First come named moves, each a turn or a mirror, each shown by rows before and after it. For each pair of rows after them, which moves, in which order, take the first row to the second? The first pair is done for you.
move patan:
[ 43  -9   4  10  -5   0   1   6 -32   4   6 -11  20  26  18  -8  -8  -8
  12  -4   7  10 -12 -14  -1  -2] -> [ 41 -12   3  10  -5  -3   3   5 -31   2   8  -8  19  25  19  -5 -10  -5
   9  -8  -1  11 -16 -17   2  -6]
[ 58   9 -14  -9  19  26  -8   1  -3 -34 -44 -55  18   3   6  -8  17  31
  -6   1   1 -16 -15   4 -20  20] -> [ 59  10 -14 -10  23  28  -9   1  -2 -31 -44 -55  17   2   7 -10  18  29
  -6   5   6 -15 -12   1 -21  22]
[ 34  -3  29 -22  16  -3 -25   6 -32  50 -10  32  -2 -13 -13  20  47 -14
  27  20  -9  36   2   0  -6  25] -> [ 29  -4  29 -20  25  -5 -23   8 -29  42  -8  30  -2 -14 -14  18  46  -6
  31  15 -20  44  -5   4  -2  27]
[-14 -12  23  30  36  -6  10   7  -9 -27  -1  31 -10   3   6  18 -44   1
  21 -18 -12  30   0  -2   1   5] -> [ -3   5  26  18  15   2  -3   1  -4  -6   4  31 -11  19   6  20 -36 -20
   2  18  46   4  33 -24   0  11]
move kon:
[-28  20  -7  -9 -13  24 -11  -8  14   4 -15 -16 -20  -6 -24  18   4   0
 -15  15  27 -25  18   6  -3   4] -> [  7  14   4  -6 -12  12 -13  -4  -6  25  -3  10 -11  21 -15   4   4 -22
 -12  13  45 -12  33 -17   6  -3]
[-54 -25  17  -8  17  -2 -10  11  27  18   0  21 -13  18 -16 -21  21 -22
  28  -2   0 -24  27  15   1   0] -> [-53 -22  15  -7  17  -3  -7  12  24  19   1  22 -12  19 -15 -21  22 -21
  28  -1   1 -23  24  12   2  -3]
[ 51 -14   4  16   4   0  32  15   7   9  -8 -31  34  13  13  -9   9  -7
  19  -5  -4  16 -27  16 -19  -9] -> [ 38 -10  -2  16   3   7  26  12  17   2 -13 -44  31   0  11  -4   8   7
  18  -3 -11  10 -37  26 -21  -2]
move Rolol:
[-46   3  13  -1   8   8  -3   0   0   2   1  22 -35  -8 -22  -2  -8  -4
  -4  10   2  -7  18  -3   1  -3] -> [ 14  10   4  -5 -17  11  -9  -2   0   9   2 -13   6  15   3   7   2   3
 -10  31  42 -17  12 -12  -2   5]
[ -3   1  25  -5   6 -17 -10   6  12   9  18  38 -13   2  -1 -12  -7 -33
 -22   5  17 -14  22 -17  10 -16] -> [ 49  -7  17  -1  -4 -21 -12  15  10   3  16   4  26  17  21  -8  -5 -17
 -17   1  25  -6  -2  -9   8 -11]
[ 12 -11   8  14   7 -20  -4  -2 -15 -19   5 -41  -3   5   6 -20   7  57
  13  -8 -18  14 -34  48 -28  33] -> [-52   2  14   9  16 -17  -6 -12 -10  -8  13   4 -51 -13 -27 -27   5  32
   2  -2 -22   6   1  38 -26  27]
move neve:
[ 42  15 -16  34 -18 -14  -4  39 -11   5  30 -16  65  20   9   2 -51  -9
  18 -33   9   3 -18 -13 -27  15] -> [ 22  16 -27  29 -23   0  -7  32   9 -11  21 -44  60   4   5  13 -50   6
   7 -25   5 -12 -27   3 -35  25]
[ 13 -10 -13  10  -1  14   7  -2   4 -15  -6 -48  20 -16  24   9   1  36
   4 -12 -25   5 -42  11  -6  -4] -> [-26   3 -13   2  -8  27  -2 -13  26 -10  -3 -45  -5 -30   9  16   3  33
 -15   6   0 -23 -17   8 -12   3]
[-38  31  18 -33 -25  21 -14 -27  21   3 -11  28 -52 -20 -11  -2  21  -6
 -45  36  49 -37  38 -14 -26   1] -> [ 11  20  37 -24  -8  -5  -4 -15 -20  28   2  78 -35   8   5 -27  18 -38
 -27  19  47  -5  45 -41 -10 -15]
[ 81  -4  -3   6   6 -26  -1  -4 -22  -2  -2 -20  72  20  46  -7  -2  16
  36  -3   8  12 -30   9   4  10] -> [ 44   4 -23  -4  -4  -1  -8 -10  12 -22 -12 -63  66  -6  35  15  -1  41
  23   3   8  -7 -43  34 -10  25]

(two moves a pair)
[ 29  15 -18   3  -4  -9   4  -4  15 -12  -3 -30  13  10  10  14  -6  16
  15  15  16   1 -11  12  -2  -1] -> [ 12  24 -15  -4  -7  -4  -3  -9  21   0   1 -17  -6   6   3  15  -3   3
   3  30  37 -14  13  -1  -4   0]
neve neve
[ 19  14   2  31  -3 -15  18   0 -33  32 -20  21 -12 -17  23 -20  -6   7
  -4 -43  18  28 -15  -3  -2   7] -> [ -3  30  -7  19 -26   8   1 -14  -6  34 -24  -4 -19 -26  18  -2   1  13
 -26 -16  52  -5   3  -1 -14  19]
kon patan
[-29   7  11  -2  -6  -1  -9  -5   7  10   8  42 -17  10 -26   5   1 -36
  -5  30  25  -5  40 -23   0 -13] -> [-56   1  -8  -1   2  13  -1  -3  29 -30  -7  -9 -12 -29 -28  23  -6   8
  -1   6 -26  -1 -10  24  -8  -5]
neve kon
[-10  -4   6  -5   2 -19   8  -3   0  14  -3  19  -7   3  -4 -12  -5 -12
   2  -3   3   0  15 -13   0 -10] -> [-17   4  -7 -11  -8  -5   2  -9  19  -4 -11 -22  -3 -10   1   2  -3  15
  -6   4   6 -14  -4   5 -10   5]
Rolol kon
[-17   3   5  -7   0   1  -2  -5   0  14   8  18 -20   9 -14   2  -8 -14
 -14   5   4  -6  12 -15  -1  -8] -> [ 17   0   8  -3  -3  -7   2   0 -14  14  12  10   0  24   2  -2  -7 -15
  -5   1   8   6   3 -23   3 -11]
neve Rolol
